In the rows, zero is written as 128.
The rows below fall into families. The same turns and mirrors carry the whole set onto itself and the rows of a family onto each other. For each named row, which other rows are in its family? Write them in the order they are listed.
These 32 rows form 4 families of 8 rows each.
korus: [128 107 133 131 107 137 131 162 131 108 132 135 109 142 145 102  99 163
 175 140 146 108 125 111 129 145 130 122 101 112  99]
siz: [119 111 167 125 106 139 123 124 106 116 171 145 133 131 170  87 113 126
 116 128 106 121 123 117 165 121 145 106 110  89 152]
nev: [101 122 120 119 131 139 114 139 130 137 123  97 122 137 173  76 136 162
 135 150  84 137 140 127 117 111 114  87 106 116 128]
Lik: [141 117 142 168  93 107 162 107 115 109 145 144 117 159 113 144 107 119
 128  87 133 114 121 114 139 122 158  99 129 105 123]
kufen: [101 106 143 150  88 128 141 134 127 126 149 128  93 147 117  70  96 139
  99 132 104 112 132 123 120 104 117  94 144 129  99]
zoka: [101 123 113 114 125 135 119 148 125 142 129  93 125 133 172  75 130 163
 139 157  90 129 135 117 128 117 112  94 103 112 130]
Burad: [125 110 127 126 105 130 136 161 132  99 129 137 103 146 142  96 100 150
 164 139 157 114 125 113 126 141 126 122 104 109  95]
riri: [122 133 130 158 116 112 139  93 114 148 143  95 134 156 147 114 130 131
 100 109  69 134 132 127 144  92 134  66 127 114 154]
mapu: [129 130 112 133 133 123 132 129 108 115 125 114 154 147 164 141 139 145
 176 116 120 140 123 108 148 134 154  91  82  89 147]
Zed: [108 109 138 148  88 130 148 135 133 133 144 121  91 152 121  74  98 141
 104 125  96 109 127 120 104 112 119 104 152 131 106]
salu: [114 128 133 155 118 116 143  93 105 151 143 101 139 148 145 120 135 133
 106 103  67 134 136 118 143 103 146  66 129 106 155]
pigas: [138 124 146 167  92 108 155 109 109 109 158 148 123 156 111 138 105 125
 130  91 137 112 117 108 145 128 157  94 129 109 116]
sefaz: [121 132  89 149 112 108 157 125 128 137 102  94 118 162 106 131 131 151
 154 114 117 135 135 114 109 120 126  77 124 122  94]
vepe: [119 107 165 128  96 131 124 128 113 110 169 145 125 133 166  89 103 132
 107 130 103 117 126 116 163 120 144 115 108  84 152]
dere: [108 111 150 145  87 128 144 128 130 133 151 125  92 155 122  76 100 134
  97 124 104 110 139 122 116 108 115  96 152 127 103]
Mab: [119 128 127 149 116 111 143  90 107 139 142 106 136 155 142 125 138 127
 103 102  73 137 137 119 141 102 133  58 129 111 155]
dup: [106 125 116 120 131 144 119 144 119 135 121  95 119 133 180  79 135 159
 127 148  87 137 140 125 129 111 114  91 102 122 135]
tusif: [102 115 137 148  90 135 147 129 130 130 143 121  93 145 125  78  99 132
  91 126  98 108 136 126 111 115 118  93 150 130 104]
Pez: [120 111 136 128 104 139 134 164 132 110 134 135 111 145 144  93  99 153
 170 137 150 111 127 113 124 140 134 128 102 104  95]
remeb: [119 107 126 126 101 130 140 160 127 103 130 141 106 137 140 105 105 152
 169 134 151 109 123 105 122 145 135 128 104 103  99]
sonus: [137 136 117 135 135 120 139 121 108 122 123 111 147 149 167 148 140 144
 171 116 115 135 124 106 149 137 150  95  88  88 148]
Zusu: [102 115 113 113 130 136 125 144 127 137 113  89 120 141 178  79 132 158
 141 151  85 135 144 122 123 114 114  96 103 109 134]
buse: [134 130 117 136 131 112 132 120 105 118 129 117 149 142 167 145 141 143
 165 119 125 134 129 111 163 128 150  90  78  85 145]
Daso: [136 119 142 158  88 112 161 115 109 111 155 144 125 166 113 141 104 118
 138  87 138 112 122 106 145 131 153  98 126  99 122]
navim: [135 116 144 164  90 101 161 109 117 114 151 143 122 165 106 141 102 124
 142  97 134 112 117 106 137 130 154  97 131  93 116]
viz: [123 130  95 149 114 112 160 128 134 131 101  93 107 168 120 125 129 162
 153 115 118 129 133 114 103 113 120  71 126 125 102]
zim: [116 110 167 134 108 136 121 126 102 117 172 145 134 126 166  95 108 120
 116 129 106 120 126 115 164 130 148 118 107  89 146]
rak: [138 125 123 134 131 108 132 124 106 118 129 115 150 152 161 140 135 152
 177 118 125 139 124 105 155 128 153  97  83  87 147]
zimum: [121 132  91 154 122 108 156 125 123 141 103  92 115 156 120 129 135 150
 164 113 118 126 129 119 105 120 126  78 122 132  99]
mesod: [119 108 171 131 109 135 123 130 108 111 168 143 126 133 182  87 105 132
 116 131 104 111 127 116 158 122 145 112 108  92 154]
pon: [112 131 128 154 114 112 151  93 104 137 140 101 131 156 139 116 139 120
  94 107  75 137 134 117 140  98 138  68 131 104 150]
ganin: [120 131  95 155 113 111 152 132 131 131 109  95 111 170 114 134 124 153
 154 110 118 129 141 115  98 119 123  80 123 128  97]

Which other rows belong to the same family as Pez? siz, nev, mapu, dere, Mab, Daso, ganin
Which other rows belong to the same family as rak? Burad, salu, pigas, sefaz, tusif, Zusu, mesod

